In the rows, zero is written as 128.
R: several groups of rows, each row roughly a mix of its group's hidden directions; one row fits no group
R (113 x 15)
[[129 100 107  82 108 154 152 167 122 159 148 146 127 148  75]
 [114 146 123 117 171 133 157  95  99 163  94 156 130 111  77]
 [162  96 144 134 120  69 141 159 107 169 154 138 165 128 131]
 [120 107 102 102 109 181 106  88 116 164 114  88 114 125 156]
 [146 109 108 100 139 114 170  92  90 177 141 119 112 120  87]
 [104  97 121 110 138 160 146 161 118 178 161 175 104 149 120]
 [ 97  97 126 161 158 132  97 118 116 111 123 167 160 101 179]
 [186 131  95 150 114 105 168  99 140 134 150 112 171 130 151]
 [ 62 118 140 109 125 184  96 133 143 110 135 103 107 148 142]
 [179  86 130 129 114  80 110 130 123 134 156 129  87  92 112]
 [107 142  91 119  95 123 155  68 114 167 135 111 133 142  88]
 [102 144 103 137 169 114 150 100 121 130 100 108 137 180  78]
 [ 87 134 154  97 159  87 135 154 104 118 134 152 124 128  70]
 [117 124 140  91  90  76 118 129 133 142 150  85  86 159 143]
 [123 134 186 126 112 114 129 163 148 115  61 115 139 146 154]
 [139 161 108  84 113 162 168 152 111 133 145 153  87 115 162]
 [133 137 119 185 171 148  87 136 169 111 138 102 157 113 140]
 [152  97  90 128  80 165 154 129 108 147 155 128 136 159  89]
 [131 149 106 143  89  86 174 168 151  99 128 143 144  93 139]
 [150 110 120 148 125  86  76 126 105 129  82 140  91 121  90]
 [145 110 159  86 150 148 141 167 112 131  75 120 127 149  84]
 [124 100 145 132 176 143 138 126 148 165 164 124  67 116 102]
 [169 107  97 105 108 130 121 134  86 137 106 109 157 110  69]
 [103  75 101 116 113 144 128 164 109 149 163 181 129 149 127]
 [121 109 154 114  79 133 170 162 134 142 138 161 101 174 148]
 [ 98 112 139  95 156 116 165 126 103 143 164 126 101 133  67]
 [138 122 174 140 175 136 114  91 141 159 128  86 112 145  87]
 [127 125 117 173 180 147 100 141 167 126 184 118 113 134 142]
 [ 97 137 156 120  77 134 139 146 176 124  93 102 154 161 148]
 [171 119 137 156 174 118 175 125 150 155 139 135  77 131 112]
 [152 172 133 122 143 113 169 137 112 153  99 171 179 111 141]
 [171 104 128 121 153 107 114 114 112 123 162 103  80  83 159]
 [176 162 139 105 115 110 102  97 100 116  97  75 143 138 141]
 [146 128 161 174 100  94 149 117 102 129 115 159 100 141 178]
 [124 130 115  87 137  81  76 144 144 126 150  77 122 101 125]
 [102 132 109 108  84 175 130 107 158  84 158 110 147 141 154]
 [ 94  93 105 143 176 137  78 125 131 142 123 145  92  98 152]
 [174 130 167 117 169 130 108  94  88 153 135 104 125 120 166]
 [107 152  99 127 132 162 143  95 124 115 109 166 179  81 111]
 [168 110 138  94 128 125 118 109  67  78 127 109  97 125 140]
 [177 119 106 133 120  99 105 114 166 117 135  97 162 116 182]
 [ 95 152 136  88 130 147 154  73 119 125  81 104 136 143 100]
 [109 152  77 133  92 106 127  69 120 144 148 127 153  95 118]
 [180 115 164 115 109 132 148  97  95  99 171 113 157 146 134]
 [142  84 126 128 128  99  83 133  80 153 130 146 171 137 161]
 [161 189 169 125 141 135 172 105 144 121 119  90 113 116 120]
 [133  83  86 118  91 107  82 121 126  93 141  99 116 143  99]
 [ 94 142 174 114 103  97 141 121 150 124 122 116  91 165 177]
 [171 130 124 171  85 114 143 131  87 137 117 174 113 112  96]
 [152 113 161 121 190 105 125 168 106 147 113 149  87 127 114]
 [155 109 154 139 173 134 129  91 130 109 165 106  86  87 145]
 [ 75 158 146  94 153 166 159 142 148 121 144 124 165 142 156]
 [125 134 109 196  84 123 150  95 140 168 133 121 145 154 123]
 [146 137 171 144 133 133 108 177 164 113 122 165 111  98 172]
 [104 153 108 117 163 121 113  61 123 110 166 102  98 117 141]
 [106 126  96 128 142 103  66 143 115 167  75 129 135 128 147]
 [123 151 125 197 168 142 117  93 150 141 104 102 155 128 117]
 [165 157 135  92 139 155 102  91  88 116 115 100 107 128 169]
 [ 96 149 125 109 172 144 190 114 146 135 154 107 155 160 123]
 [143  95 177 141 175 119 107 109 114 181 138 115 145 149 108]
 [131 146 160 138 107  95 149  93  91 112  74 153 124 113 163]
 [160 156 109 162 102 158 179 110 100 159 106 156 150 131 131]
 [132  91 133 109 170 158  78 102  95 159 143 124  95 141 140]
 [152 137 142 203 176 115 108 124 129 143  92 115 143 118 124]
 [ 89 143 152  72 165 165 151 139 148 144 141 121 143 119 165]
 [163 139 124 175  80  96 107 143 102 109 103 168 142 116 115]
 [149  76 137 128 118 135  99  84 110  83 168 105 136 148 110]
 [135 146 166 156 154  97 148  88  91 139  75 136 103 134 136]
 [169 107 129 178 141 142  87 171 144  96 142 114 146 117 154]
 [120 131 122 163 102 175 121 126 177 107 126  89 170 156 139]
 [ 85 147 166  89 136 178 158 157 123 140 146 155 132 111 148]
 [136 144 127  91 103 130 125 153  91 183 105 140 158 178 124]
 [156 125 145 128 171 157 140 132 180 153 129 117  99 115 182]
 [156 130 116 113 125  74  89 100  89 114 123  87 120  90 128]
 [145 131 119 135  65 183 148 120 113 142 147 135 148 109 172]
 [133 128 129 102 157 100 105 133 182 105 143  95 163 124 178]
 [140 112 106 175  84 127 114 110  89 124 112 136  95 146  78]
 [128 136 110 101 164 111 155 106 165 125 154  84 177 144 156]
 [132 132 159  88 145  58 115 143 105 151  97 117  97 116 119]
 [106 145 173 132 165 174 138 165 158 134 115 156  93 124 151]
 [145 102 144 124 177 122 149 126 137 161 134 128  56 122  98]
 [143 157 136 128  79 115 177 133 153  95 132 107 149 147  82]
 [158 106 112  97 104 111  72 115  91 137 118  91 134 167 115]
 [147 106 114 101 156 126 168  98 157 148 178  82 127 128 146]
 [104 168  75 120  92 117 141 169 147 111  94 146 116 105 145]
 [ 82 101 131  80 122 109  91 126  89 125 132 118 109 121  80]
 [136 118 163 110 164 157 112 182 145  79 116 149 129 116 159]
 [107 131 122 122 119 164  85  85 131  94 100 100 137 171  95]
 [101 132 153 127 140 172 120 102 142 145 114 116 135 185  72]
 [128 135 117 126 109  94 175 184 156 170 137 138 111 126  92]
 [126  95 152 148 113 133 182 137 136 107 185 164 158 129 116]
 [118 123 164  87 178 149 119 181 147  98 123 151 111 123 144]
 [ 96 107 143  66 146 115 146 131 133 124 192 105 133 114 121]
 [147 114 103  98 160 137  79 136 129 103 164  71 122 119 107]
 [138 158 145 130  95 150 126 154 100 140  91 184 153  96 157]
 [126 124 127  74 178 160  97 148 133  77 137 119 131 100 128]
 [135 123 128 107 166  55 125 129 106 136 112 140 123 122  73]
 [115 129 137 157  87 187 170 131 101 134 155 154 101 136 108]
 [120 141 146 107 152  54 119 118 108 153 134 133  78 112 142]
 [ 94  85  84 122 146 130  86 155 120 162 129 157  91 122 139]
 [136 107 148 131 160 139  91  83 140 132 132  78  95 146  85]
 [158 151 112  86 100 120  89 116  98 136  96  83 123 164 119]
 [109 148  93 138 111 122 145  95 127 171 104 134 175 103  80]
 [115 118  97  91  82 105 109 170 156 139 178 135 140 107 134]
 [133 109  69 137 125  82 152 101 134  92 153 133 139 151  92]
 [153 137 174 151 158 119 102  74 125 111 109  84 157 128 129]
 [131 135 129 137 150 191 187 111 151 158 147 116 109 145 150]
 [120 123 174 120 173 148 117 165 164 133 126 145  74 113 149]
 [155  93 125 142 121 163 126 206 145 132 143 156 147 135 116]
 [139 142 125  84 119 171  88  98  81 127 108 114 130 169 143]
 [114 107 114 107  98 155 103 115 124 123 128 113 130 192  70]
 [125 134 150 202 132 131 153 113 146 164 109 122 120 176 132]
 [145 130 117 135 152 182 185 100 145 170 138 110 110 140 148]]
one row of each group, then the others: which group is each in?
[114 165 119 158 129 107 161 144 161  96 109 142 132  70 161]	U
[201 108 111 126 132  71 124 111 127 153 124 123 129  95 136]	A
[131 129  97 140 109 108 106 165 144 142 135 160 178  68 121]	Y

[136 116 163  87 151 121 113 193 131  97 118 158 116 107 153]	Y
[122  87 143 162 140  82  92 131 124 156 117 131 186 142 114]	U
[100 109 172 167 160 157 153 103 160 120 153 139 145 138  91]	U
[ 80 153 138  86 105 108 167  79 119 143 123 148  99 140 137]	Y
[182 119 126 169 150 132 107 131  87 103  95 136 155  89 123]	Y
[104 132 101 120  88 185 137 104 153  88 161 127 152 138 150]	Y
[143 112 121 130 134 129  70  77 117  75 122  88 119 117 142]	U
[118 141 141 175 176 142 115 162 165 125 117 167 153 100 149]	Y
[158 133 139 123 124 119  75 147 146 132  85 142 140  92 185]	A
[188 101 125 128 137 159 114 138  81  86 103 115 147 114 110]	Y
[150 131 120 190 139 148 177 114 145 130 139 128  91 165 102]	A
